In the data rows, zero lies at 7.5, halfway between 7 and 8.
Here are some points:
[ 6  8  4  8  8  5  7  6  6  5  3  8  6  5 10  7  8  4  4  1  9  4  7  6
  5  0  4  4  5  6  6  6]
[ 7  8  5 11  8  9  9  6  8  5 10  7  6  8 10  5  5  7  9 10 12  9  6  9
  7 10  9  9  8 12  9  4]
[ 4  9  4  7  7  8  9  9  8  3  7  5  3  7  9  9  5  5  7  7  7 11 10 11
 10  7  9  6  8  8  9  2]
[ 4  7  6 13 10 10  8 11  5  5 10  7  6  7 11  6  3  8  6 10 13 13  7 13
 10 11 11  6  9 13 10  1]
[ 5 15  2  0  2  6  9  0 14  4  3  5  4 11  3 11  5  0  9  1  0  0  9  0
  6  3  6  9  8  0  7  8]
[15  9 14 10 15  9  7  6  7 15 10 11 13  8 13  7 11 15  9 10  7  5 10  6
 13 12 13  4  7  7 10 13]
[9 7 4 8 5 7 7 3 7 8 6 6 6 7 6 8 7 8 6 5 9 5 7 7 7 4 7 7 7 7 8 9]
[ 7  7  8  9  9 10  9  8  6  7 10  8  7  8 10  7  7  8  7  9  9  6  7  7
  7  8  8  9  9  8 10  5]
[ 8 10  9 10 10 15 14  5 12  9 15  8  9 15 10 14  9  9 15 15  9  7 14  9
 15 15 15 15 15  7 15  8]
[ 7  8  2  6  4  7  7  7 10  7  9  4  2  9  5 10  7  8 11 10  6  7  9  8
 10 12 10 10  8  5  8  8]
[ 7 10 11 15 13 14 10 15 10  7 13 10 10 12 13  8  7 10 11 13 15 15  9 15
 12 15 15  8 11 15 13  4]
[11  7 15  9 14 10  9  8  6 13  9 15 15  7 11  8 13 12  5  9  8  8  9  8
  9  6  7  8  8  7 10 13]
[ 9  4  7  6  5  5  5  8  4 10  5  6  8  4  5  7  7  9  4  5  6  7  6  4
  6  2  3  6  6  9  4 12]
[8 6 2 7 5 4 4 5 6 5 2 6 4 5 9 8 8 6 6 3 7 5 7 9 6 3 4 5 4 5 4 5]
[ 5 10  3  8  7  8  9 10  8  3  7  5  4  8  8  6  5  5  7  7  8  7  5  5
  6  7  9  7  7  8  9  2]
[10  8 14 10 11  7  7  6  7 12  6 11 13  6  9  4 14 12  5  5 10  6  4  6
  5  6  7  5  6  9  8 12]
[ 7  7  3  7  6  7  7 10  7  6  8  6  3  8  8  7  8  6  9  9  7 12  8  8
  8  9  7  8  8 10  7  5]
[8 4 4 7 6 4 5 6 4 6 5 8 5 5 8 7 7 7 6 6 8 5 6 6 4 3 2 6 5 7 3 7]
[11  8 13 10 10  8  9  9  7 11  8 10 11  8  9  9 11 11  6  8 10 11 10 10
 10  8  9  7  8 11  9 11]
[11  8 13 10 11 10  9  9  8 13 10 11 13  9  9  6 13 13  9  9 10 12  7 10
  8 11 10  9  9 12  9 13]
[ 4  6  5 10  7 10  9  7  8  4  9  7  5  8  9  8  7  5  8  9  9  8  8  8
  7  8  7  9  9  9  9  3]
[ 8  9  8 12 10 15 15  6 10  9 15  6  6 13  9 11  4 11 14 15 10  8 13  8
 15 15 14 15 15  9 15  6]
[6 3 3 7 3 2 3 7 6 5 4 5 4 5 5 6 5 5 7 6 7 5 5 8 4 7 3 7 4 5 1 6]
[ 6  8 13  8 10  8  8  7  9  9  9 10 11  9  8  7  6  7  8  8  7  7  7  7
  7  9  9  8  8  7  8  9]
[ 8  5 10  8  8  8  9  7  8  8 10  8  9  8  6  8  6  8 10 11  9  6  8  8
  7 11  7 11  9  7  6  9]
[ 8  9 12 11 10  9  9  7  7  9  6 10 11  6  8  5 10  9  5  6 11  3  4  5
  5  4  7  6  7 10 10 10]
[15 11 14 12 14 15 15 12 14 15 15 12 14 15 11 14 12 15 15 15 12 14 15 14
 15 15 15 15 15 12 15 15]
[ 5 12  3 10  6 14 13  8 11  5 15  3  2 12  7 11  2  8 14 15 10  8 12  9
 15 15 15 12 13  9 14  2]
[11  7 11  6 10  7  7  9  6 12  6 10 11  6  9  6 10 11  4  6  6 12  6  9
  6  4  6  4  7  8  8 12]
[4 8 8 8 4 6 6 6 8 5 4 6 8 6 4 8 6 3 5 3 8 5 7 6 6 3 5 6 5 7 5 8]
[6 4 4 4 4 3 3 5 6 5 4 5 5 6 4 4 9 4 7 5 4 4 3 5 2 5 4 7 5 4 3 7]
[10  7 14  9 11  8  8  9  9 12  9 11 14  9  8 10 10 11  9 10  9 10  9  7
 10  9  9  9  9 11  8 11]
[4 0 5 1 2 0 2 3 1 3 3 6 7 1 1 4 5 0 3 4 2 3 4 3 2 1 0 7 3 2 0 5]
[15  9 15 10 15  9  7  9  8 15  7 14 15  8 12  4 15 15  7  6 11 10  5 10
  7  8 10  4  6  9  9 15]
[ 5 10  4  9  7 15 13  9 11  6 15  4  3 12  8 12  6  8 12 15 10  8 13  7
 13 15 13 14 14 10 14  3]
[ 5  4  5  9  7  9  9  6  4  4  8  6  6  4  8  8  9  5  4  8 10  6  9  7
  8  4  4  7  9 10  8  4]
16 more points follow, each with its number after it:
[ 9  8  9  6  7  4  5  7  6 10  2  8  9  5  6  5 11  8  3  2  6  9  5  7
  4  2  5  2  5  7  5 11] 0
[10  5 11  8 10  7  7 12  5 11  6 10 10  5  9  7  8 11  5  6  9  8  6  8
  6  5  6  6  6  9  7 11] 1
[5 8 3 8 4 4 4 6 8 3 3 5 5 6 6 8 8 2 7 2 9 4 6 6 5 4 4 5 5 7 3 5] 2
[5 3 3 8 4 2 3 5 6 3 3 5 3 5 5 6 5 3 6 4 8 5 6 8 4 4 3 5 3 6 1 5] 3
[ 2 11  4 10  8 15 15  5 12  2 15  3  3 15  8 13  1  6 15 15  9  9 15  8
 15 15 15 15 15  7 15  0] 4
[8 7 6 4 5 7 7 6 8 8 8 6 6 9 5 7 7 7 9 9 4 7 6 6 7 8 6 9 7 5 5 8] 5
[ 6  4  7  7  8  9  8  7  5  5 10  8  7  6 10  8  5  6  6  9  6  7  7  8
  6  6  6  9  9  7  9  5] 6
[ 6  4  8  5  4  6  7  6  5  6  7  6  8  5  3  7 10  5  6  8  5  8  7  9
  6  6  3  9  7  6  5  9] 7
[ 6 10  4 10  8  7  6 10  9  4  7  6  4  9 10  7  5  5  8  6 10  8  7  6
  7  8 10  6  6 12  7  3] 8
[10  8 11  8  7  7  6  8  9 12  8  9 10  9  5  8  9 10 11  9  8  6  8  6
  8 11 10  9  8  8  6 14] 9
[ 6 13  2  0  3  5  8  1 11  5  2  6  4  9  5 12  8  3  8  1  0  1 10  0
  9  3  7  6  6  0  7  7] 10
[15  7 15  9 15  7  5 15  4 15  4 15 15  4 12  3 14 15  3  3  9 11  5 10
  6  4  7  1  4 11  7 15] 11
[ 8  7  7 10  9 10  9 11  9  7 12  8  6 11  9 12  7  8 11 12  9 12 12 11
 12 13 10 12 10 10  9  5] 12
[ 8  3  7  7  5  7  8  4  5  8  7  6  6  5  3  6  6  7  7  8  8  5  6  8
  6  6  4 10  8  7  6 10] 13
[ 9  9 11  7  8  7  9  8  7  8  6  9 10  6  7  7  7  9  4  5  7  7  6  7
  7  3  8  5  8  6  9 10] 14
[ 7  7  6  9  9 11 11  4  8  6 13  8  6  9 11 10  4  6 10 14  9  2 12  4
 12 12  9 14 13  5 10  3] 15
Which three of these numbered points are nearest to each point below, looking only along the 4 directions in which the first points spread most? Their numbers follow each, nearest first.
[ 0  0  1  8  0  0  0  6  1  1  0  0  1  0  0  4  2  0  1  0 10  3  4  7
  1  0  0  2  0  6  0  5] > 3 2 7
[ 6  5  6  6  4  4  5  7  8  7  6  6  6  8  4  9  5  6  9  7  6  7  8  6
  8  9  7  7  6  8  3 10] > 13 5 7
[9 8 5 4 7 7 7 6 7 8 5 8 6 7 9 5 6 7 5 5 5 8 4 7 4 4 5 7 7 7 7 8] > 13 14 7
[ 8  8 10 12 10 13 11 12  9  8 12  9  9 10 11  8  4 11 10 13 11 11  8 10
 11 12 12 11 12 12 13  7] > 12 15 9
[2 4 5 0 0 0 0 6 6 3 1 2 5 6 0 5 4 0 7 1 0 5 3 4 2 4 2 3 2 2 0 6] > 3 2 7
[10  7 11  7  9  9  7  9  8 11  9  9 11  9  7  9  8 11  9 10  7  9  9  8
  9 10  8  9  8  8  8 11] > 9 1 14
[7 9 2 8 4 7 7 5 7 6 4 4 2 5 8 5 4 7 4 2 7 6 5 8 5 3 7 3 6 5 8 3] > 2 3 8
[9 7 4 8 6 4 5 7 8 7 4 6 5 7 8 6 6 7 7 4 7 6 5 7 4 6 5 6 5 8 4 8] > 7 13 2
[9 9 5 7 6 8 8 8 7 7 7 6 5 7 7 7 6 8 7 7 7 7 7 9 7 6 7 6 8 7 8 7] > 6 13 5
[ 5 11  4  0  4  5  6  4  9  4  3  6  6  7  5  6  8  2  8  4  0  0  5  0
  2  4  5  7  6  1  5  7] > 10 2 3
[ 9  8  6 10  5  6  6 10  9  8  7  5  5  9  6  9  7  9  9  6 10 11  8 10
  9  9  9  5  6 10  5  7] > 6 8 13
[12  5 15 15 15  8  6 15  2 13  6 13 15  3 15  1 11 15  1  4 15 15  1 15
  4  4  7  1  5 15  9 12] > 11 1 14
[14  6 15  8 11  9  8  7  8 15 11 13 14  9  8 11 11 15 10 12  7  2 11  6
 10 12  8 10  9  5  7 15] > 9 1 14
[ 9  6  8 10  9 13 13 11  9 10 15  8  8 10  8 10  7 11 11 15  9 15 11 11
 12 14 10 15 14 11 13  9] > 12 15 9
[14  7 15 11 15  8  7 13  5 14  6 12 14  6 11  4 13 15  4  5 10 15  3 12
  6  4  7  3  6 12 10 14] > 11 1 14
[ 7  1  4  9  6  1  2  8  4  5  2  8  5  3  9  5 10  5  5  3  9  6  4  8
  3  3  1  6  3  7  0  6] > 3 2 0
[ 4  7  2  7  5  9  9  9  6  2  9  4  2  7  7  6  6  4  7  9  7 10  6  9
  6  8  8  9  9  8  9  2] > 8 6 5
[ 3 10  1  9  6 14 13  5 10  3 15  4  2 12  6 13  3  4 12 15  8  7 14  8
 15 14 13 12 13  7 12  1] > 4 15 12
[ 6 10 11 12 12 14 12 12 10  6 15  9 10 12 12 10 10  8 12 15 11 15 10 14
 13 15 14 12 12 12 13  5] > 12 15 4
[ 7  5  6  8  7  8  9  8  5  7  9  8  6  4  9  9  6  7  4  9  8  6  9  8
  7  5  5 10  8  6  8  6] > 6 13 5
[ 6  5  6  5  5  7  8  7  5  5  8  7  6  6  6  7  7  4  6  9  5  6  6  6
  5  4  5 10  9  6  8  6] > 13 5 7
[3 8 4 8 7 8 8 6 8 2 8 6 4 7 9 8 5 3 7 8 7 7 9 8 9 7 9 8 9 5 9 1] > 8 6 5
[ 6  5  5 10  8  8  5 12  4  6  5  4  4  4  8  1  3  9  1  4  8 12  2 11
  5  5  8  1  5  8  8  3] > 8 6 2
[ 5  9  3 12  7 15 15 14 11  5 15  4  3 12 10 12  4  8 13 15 12 14 14 12
 15 15 14 15 15 14 15  1] > 4 12 15
[ 8  5  8  3  6  5  5 11  7  8  7  8  8  7  5  9  7  6  8  7  4  7  8  4
  7  7  4  9  6  5  4  9] > 13 7 5
[ 6 10  7  8  7  7  7  8  8  5  7  7  6  8  8  7  6  6  7  6  9  9  7  9
  8  8  9  7  7  9  8  4] > 8 6 14
[ 4  8  4  8  7  9  8  4  6  3  7  6  4  5  9  2  2  5  4  5  7  9  3 10
  4  4  8  4  6  5 10  1] > 8 2 6
[13  8 15 11 15  7  6 11  7 14  7 14 15  7 12  6 11 14  6  5 11 14  6 11
  6  7  8  4  5 14  7 15] > 11 1 14
[ 6 10  5  8  7  8  8  7 12  4 12  7  7 14  8  9  6  5 15 12  7  3 10  7
 10 15 13 11  9  6  8  4] > 15 12 6
[ 9  5 11  6 10  8  8 10  5  9  8 11 11  5  9  8 12  9  6  8  7 14  8 12
  8  6  6  7  8  8  7 10] > 1 14 9
[ 7 10  3  7  4  7  8  3  8  5  4  4  4  7  4  6  5  5  6  4  7  5  6  6
  6  4  7  5  7  5  8  7] > 2 6 5
[ 4  7  3  9  6 13 12 10  9  4 15  4  3 12  6 12  6  4 13 15  8  9 13  7
 13 15 11 15 14 10 13  2] > 4 15 12
[ 4 10  6  8  8  9  8  6  9  4  5  8  7  7  9  7  6  5  6  5  8  5  7  7
  6  6  8  6  8  5  8  3] > 8 6 2
[ 9  9  8  7  9  6  6  8  7  8  6  9  8  7 10  8  7  8  5  4  8  8  7  6
  7  6  7  6  6  9  7  9] > 14 1 6
[11  5 12 10  9  9  9  2  9 12 13  9 11  9  7 10 11 11 11 14  9  7 11 10
 10 12  8 13 11  6  9 13] > 9 12 15
[6 3 6 8 6 5 4 4 5 6 6 6 6 5 6 7 7 5 7 7 7 7 8 8 6 6 5 9 6 6 4 6] > 7 13 5
[ 7  7  6  7  3  6  6  5  8  8  7  5  6  8  2  9  8  6  9  7  6  3  9  5
  8  7  6  9  7  6  5 11] > 5 13 7
[ 9 13  9 10 11 15 15  9 14  9 15  8  8 15 11 15  7 11 15 15 10  9 15  9
 15 15 15 15 15  9 15  7] > 4 12 15
[ 7  8 10  5  7  5  5  9  6  8  3  8  9  4  6  6  9  6  3  2  5  8  5  8
  5  1  6  2  5  6  7  8] > 0 14 2
[15  7 15 13 15 12 11 15  6 15 12 15 15  7 15  6 15 15  6 12 12 15  8 15
 10 10 10  8 10 13 13 15] > 11 1 9
[7 8 7 6 3 8 9 7 8 8 7 5 7 7 1 8 7 5 7 7 6 6 6 6 6 6 6 8 7 6 8 9] > 5 13 7
[ 9  8  8  8  8  9 10  7  8  9 10  7  8  9  7  7 12 11  9 11  7  7  7  8
  8 10  9 10  9  6  9  9] > 9 6 5
[7 4 2 4 5 1 2 8 5 6 1 6 5 4 8 6 8 5 5 1 4 4 5 6 3 2 2 4 2 4 0 7] > 3 2 0
[ 2 11  4  7  0  5  8  6  9  4  2  4  5  7  0  8  4  0  6  2  7  5  6  8
  4  2  6  5  6  5  6  5] > 2 3 10
[ 6  7  4  5  7  7  8  7  6  4  6  7  5  4 10  8  6  3  3  5  5  7  8  6
  7  2  3  7  7  6  7  4] > 2 6 3
